In the data rows, 128 means zero.
Here are some points, one per row:
[167 116  73 101 101 112 132 102  82 115 175  96 147 113 145 101 136 136
 162 160 117  88 102 117 129 152 129 140  67  99 196 131 129  77 102 159
 171 111 137 134 134 150 190  78  85 128 137  71 127 112 117 197 144 110
 103 128 160 105  41 121 153  80 127 148]
[157  80  64 107  69 141 118 154 121 154  80 123 170 183 132  95 151 164
 109 160 125 119 110 167  71 122 129 145 215 147 186 117 121 181 139 126
 116 111 184  90 124 142 138 152 118  69 109 103 102 151 121 151 125 134
 179 143 102 142  78  88 101 150  67 116]
[ 93 201 121  78 139  89 117 157  65 117  56 151  90 129  42 119 147 136
 138 125  96 114 103  98 123 108 183 181 105 127 107 222 117 176  97 108
 112 162 110 128 144 191 185 132 116 177 131 121 139 145 139 112 116 145
 155 155 100 176 161 118 155 115 135  94]
[ 97 166 217 108 156 141 101 135 185 151 158 105 121 142 113 114  92 154
 143 112  99 145 147  96 102 134  63 189 128 100 200  92 114 160 165 162
  53 140 166 128 102 123 128 116 129 158 134 105  70 153 111 136 126 128
 109  96 157 153  97 123 188 152 151  96]
[132 147 132 135 114 182 144 113 121 141 141 126 143 126  64  99 165 156
 124 154 136  60 150  86  90 157 100 103 138  98 107 165 107 106 108 128
 107  63  21 156 157  40 143 162  93 141 145 111 125 127 190 107 127 158
 176 140 128 107 144  80 132 166 140 153]
[171 178 141  70 112 140 120 149 145 172 102 164  73 128 205  94 143 115
 110  81 143 103  92 148 106 147 132 130 135 119  92 139 172  81 192  84
 140 103 189 104 127 106 144 107 134  71 148 103 123 108 162 133 136 114
  99 106 136 105 197  96 143 110 158  83]
[155 126 119 216  98 147 133 112 119 117 152 103 104  94 136 115  84 105
  59 118 112 119 163 130 139 128 249 113 149 119 153 114 101 207 132 171
  99 106 145 160  88 162 120 148 150 104 125 125 166 136 139 168 123 130
 110 152 116 119 155 126 192 112 173 151]
[218  89 105  92 159 123 123 152 113 139 143  97 113 137 107  82 153 112
 125 128 153 191 181 143 150 148 115 184 147 120 171 131 104 172  96  85
 111 117 124 150 213 120 152 121 144 130 139 131 152  98 130 105 155 124
 120  79 136  87 170 174 117 157 102 122]
[ 50 142  96 163 122  99 177 158  69  96 145 127  98 178 193  90 164  83
  98 147 123  86 155  95  78 122 126 149 151 152 123  65 120 142  88 116
 123 127 113 133 166 114 104  59  89 152  86 147  98 116  98 101 137 119
 135 124 127  93 163 100  81 134 150 155]
[145  87 107 175 146 146 101 129 145 146 144  79  76 198 189 164 149 128
 126 102 131 165 115  99 122 152 150 170  94  88 117 142 160  98 164 166
 160 153  49  97 123 221  93 161 176 128 145 152 133  96 150 125 126 112
 139 110 129 168  72 129  91 148 145 153]
[160 109  92 184 180 147  68  94 136 143 143 119 132 115 147 120 131 130
 148  59 139  34 144 142 127 100  94 135  52 121 123 167 148 152 127  86
 105 145 184 119 131 154  94 122  41 134 106 180  92 169 117 155 107 135
  89 114 146 148 160 119  83  90  93 144]
[124  78 167 177  95 162 128 194 125 130 124 172 107 141  63 131  88  69
 110 132 169 138 119 142 125 152 146  91  86 145  87 120 101  97 106 106
  98 138 144 186 134 151 194 111 121 132 158 157  77 115 151 108 136  87
 154 112 140 130  71 109  83 101  95  82]
[ 29  74 112 138 198 125 182 122 106 140 142  98 154 197  84 104 115 119
 105 143 156 130 127 154 187 139 142 127 209 123 116 131  86  59 163 117
 141 139 198 118 164 109  84 154 164 147 142 113 158 110 165 169 139 118
 115 162 117 153 144 117 165 114 120 162]
[122 147 173 174  71  91 101 203 127 154 150 104 110  73 157 173 128 126
 163 102 146 226 128 154 208 114  92 111 162 112  77 106 165 113 114 158
 119 108 149 129 159 108 169 149  88 115 122 128 100 137 124 204 119 160
  93 140 154 188 141 136  95 187 131 166]
[150  88 126  99 139 111 125  44 161 147 171 163  63  81 123 135 145 117
 154 146  86 154 108  99 134 119 159 123 101 172 106  85  81 120 100 113
 154 105 157  94 179 138  64 129 121 138 132 136 103 125  85 182 116 161
 217 143 121 129 135 117 117 160 184  90]
[105 135  90 194 127  90 161  83 160 102  83 150 111 126 105 127 165 151
  98  83  79 145 137 170 177 155  57 106  80 108 149 161 142 129 116 117
  75 132 137 100 163  97 151  94 135  86 128 129 123 106 126  77 124 117
 160 119 107 134  95 158 177 148 150 138]
[165  80 144 145 136 136 125 144 112 122  93 130 146  96 183 221 105 132
 101 176 156 145 124 135 144 105  96 129  92 157 128 152 134 154 191  73
  96 148 104 127 117 118 146  97 133 181 103  79 202 126 151 180 138  81
 167 187 111  90 129 124 129 133 142 135]
[116 178 194 179 107 119 167 136 109 148 189 104 104  93 135 128 116 122
 180 150 122 151 172 116 113 140 101 101 168 120 126 159 133 106 160  43
 187 150 130  84  75 178 138 123 158 127 134 158 159 146  53 113 141 161
 175 153 109 119 141 148 212 112  82 134]
[187 148 171 112 136 113 160 102 128 102 129 158 115 126 156 166 145 150
 149  99 147  65 114 116 153  97 139 161 202 108 122  62 103  84 129 209
 129 141 144 157 148 104 149 116 102 112 134 147 200 169 113  81 107  84
 156 128 119 131 135 155 130  95  98  88]
[ 53 176  26 113 127 107  95 108 148 112  85 115 131 103 199 101  96 138
 165 148 145 136 152 151 173 136 147 139 124 114 136  85 132  99 164 119
  87 131  90 169  87  90 115 185 171 134 140 106 149 125 113 122 119 148
 190 106 180 117 113 148  96 103  74  91]
[106  98 146 123  62 173 170 151 166 125 104 150 118 177 165 151 122 102
 127 130 134  77 126 172 149 132 127 146  85 135 170 109 159 128 107 109
 193 120 116 162 125 162  79 155 127 172 144  98 158 137 118 110 127 157
  67 133  94 181 146 176 174 175  98  90]
[ 87 108 126  97 154 122  93 134 157 142 111 191 127 102  83 106 140 131
 138 121 147 169 130 136 100 135  82  91  90 175 141  61 128 134 187 203
 102 131 108 113 115 191 218 148  97 123 136 117 176 142 116 120 141 147
  77  98  67  92 157 109  99 123 154 175]
[150 129 177 119 145 138  61 139 100  86  92 105  89 143  45 155 106 108
 130 145  97 110 155 218 162  94 104 121  98 136  92 155 142 132 147 185
 203  91  64 126 120 137  56 109 152 116  99 125  97 124  99 115 117 105
 141 129 166 115 161 101 169 112 111 163]
[190 167 105  82 171 102 154 138  74 130 166 120 128 162  58 182 160 145
 120 133 127  75 130 114 211 138 135 149 101 151 105  88 117 151 123 117
 100 118 122 114  18  94 134 177 139 134 159 151  88  93 102 120 137 169
  93 123 102 106  74 129  41 150 148  93]
[142  93 104  96 148 115 172 184 163 120 154 104 193 147 109  96  61 133
  92  53 110 118 133 120  48  90 134 132 149  93 106 135 202 112 106 143
 130 117 122 106 155 103 128 157 167 143 100 164 155 146  91 151 114 151
 181 158 110  97 110 148 153  77 132 113]
[123 135 156  61  52 132 128  81 122 108 113  73 108  54  96 163 156 136
 161 109 115 147 165 107  63 140 113 105 168 179 100 155 136  93 118 139
  50 189 125 128 132 121  36 117 149 121 128  98 123 109 131 103 132 146
  60 189 133 159 128 162  95  78 137 119]
[102 141 152 102 136 153 102 111 127 131 113 137 196 106 170  94 116 133
 125 151 136 165 144 101 160 136 110 142  69  62  76 121  82 154  99 141
 146 124 160 150 110 114  78  91 118  49 116 144 209 142 146 103 136 148
 134 125 102 143  77  99 100 120 144 153]
[ 90 105 130  37 117 146 127 119 129 129 202 149 150 133 189 161 130 108
 114 114 116 153 129 103 191  88 143  69 110 160 146 144 133 149 127  84
 120 150  87 100 132 143 187 139 128  90 116 160  86 151 173  48 118 103
 109 137 185 163 147 128 160 127 106 175]
[120 159 104 128 124 139 158 152 197 144 104 150 166  50  84 154 110 108
 172 138 123 151  73 143 123 131 168 101 221  91 197 139 140 130 150 114
 136 112 113 114 108 138  58  82 133 183 126 171 141  93 133  97 129 116
  96 110 155 115  90 106  80 137 128 167]
[100 133 230 182 162  95  73  98 112 118 116 147 158  92 106  84 106 174
  80 141 159  63  82  82 147 121 153 106 139 178 121 148 150 125  87  98
 169 157  98 152 155 144 136 162 150  87  98  78 105  80 123 111 128 113
 104 118 138 109 120 132 132 175 130 117]
[145 125 158 133 129 194 149 111  93 104  72 125 145 156 200 125 116 146
 134 120 101 143  73 160  66 112 165 101 126 147  91 151 108 126  97 138
 151 135 191 109 112  56 173 162 131 209 128 155  94 108 104 131 132 127
  96  55 124 122 127 147 132 133 137 188]
[133 148 108 149 149 119 176 100 141  91 123 150 178 130 131 144 146 148
 111 194 142 162 151 121  60 164 123 130 130  76 153  92 130 153 126 162
 238 139 144 125 129 133 164 119 148 114 135 140  63 171 199 149 110 138
 113 157 126  99 187 187  74  84 122  66]
[140 137  58 157 141  77  85 114 163 148 147 139 161 189 112 132 139 107
 156 150 139 177  89  85  94 115 117 103 133 192 104 178 129 122  97 147
 106 114  97 161  78  72  75  93 119 120 138 120 132 154 135 140 143  78
 111  94 126 127 156 116 174 166 158 103]
These points spread out most along one direction. Take the direction at right angles to it along which they spread out most. Go by this last direction. How many in every 100 of the points above lie lower along it than each point below? Answers are rounded to whole numbers. More than half of the points above lie lower than the first one.
[187 148 171 112 136 113 160 102 128 102 129 158 115 126 156 166 145 150
 149  99 147  65 114 116 153  97 139 161 202 108 122  62 103  84 129 209
 129 141 144 157 148 104 149 116 102 112 134 147 200 169 113  81 107  84
 156 128 119 131 135 155 130  95  98  88] 39
[155 126 119 216  98 147 133 112 119 117 152 103 104  94 136 115  84 105
  59 118 112 119 163 130 139 128 249 113 149 119 153 114 101 207 132 171
  99 106 145 160  88 162 120 148 150 104 125 125 166 136 139 168 123 130
 110 152 116 119 155 126 192 112 173 151] 15
[102 141 152 102 136 153 102 111 127 131 113 137 196 106 170  94 116 133
 125 151 136 165 144 101 160 136 110 142  69  62  76 121  82 154  99 141
 146 124 160 150 110 114  78  91 118  49 116 144 209 142 146 103 136 148
 134 125 102 143  77  99 100 120 144 153] 52
[190 167 105  82 171 102 154 138  74 130 166 120 128 162  58 182 160 145
 120 133 127  75 130 114 211 138 135 149 101 151 105  88 117 151 123 117
 100 118 122 114  18  94 134 177 139 134 159 151  88  93 102 120 137 169
  93 123 102 106  74 129  41 150 148  93] 97
[116 178 194 179 107 119 167 136 109 148 189 104 104  93 135 128 116 122
 180 150 122 151 172 116 113 140 101 101 168 120 126 159 133 106 160  43
 187 150 130  84  75 178 138 123 158 127 134 158 159 146  53 113 141 161
 175 153 109 119 141 148 212 112  82 134] 0
[100 133 230 182 162  95  73  98 112 118 116 147 158  92 106  84 106 174
  80 141 159  63  82  82 147 121 153 106 139 178 121 148 150 125  87  98
 169 157  98 152 155 144 136 162 150  87  98  78 105  80 123 111 128 113
 104 118 138 109 120 132 132 175 130 117] 85
[ 87 108 126  97 154 122  93 134 157 142 111 191 127 102  83 106 140 131
 138 121 147 169 130 136 100 135  82  91  90 175 141  61 128 134 187 203
 102 131 108 113 115 191 218 148  97 123 136 117 176 142 116 120 141 147
  77  98  67  92 157 109  99 123 154 175] 76
[ 97 166 217 108 156 141 101 135 185 151 158 105 121 142 113 114  92 154
 143 112  99 145 147  96 102 134  63 189 128 100 200  92 114 160 165 162
  53 140 166 128 102 123 128 116 129 158 134 105  70 153 111 136 126 128
 109  96 157 153  97 123 188 152 151  96] 33
[171 178 141  70 112 140 120 149 145 172 102 164  73 128 205  94 143 115
 110  81 143 103  92 148 106 147 132 130 135 119  92 139 172  81 192  84
 140 103 189 104 127 106 144 107 134  71 148 103 123 108 162 133 136 114
  99 106 136 105 197  96 143 110 158  83] 36
[157  80  64 107  69 141 118 154 121 154  80 123 170 183 132  95 151 164
 109 160 125 119 110 167  71 122 129 145 215 147 186 117 121 181 139 126
 116 111 184  90 124 142 138 152 118  69 109 103 102 151 121 151 125 134
 179 143 102 142  78  88 101 150  67 116] 48
[140 137  58 157 141  77  85 114 163 148 147 139 161 189 112 132 139 107
 156 150 139 177  89  85  94 115 117 103 133 192 104 178 129 122  97 147
 106 114  97 161  78  72  75  93 119 120 138 120 132 154 135 140 143  78
 111  94 126 127 156 116 174 166 158 103] 73
[124  78 167 177  95 162 128 194 125 130 124 172 107 141  63 131  88  69
 110 132 169 138 119 142 125 152 146  91  86 145  87 120 101  97 106 106
  98 138 144 186 134 151 194 111 121 132 158 157  77 115 151 108 136  87
 154 112 140 130  71 109  83 101  95  82] 88
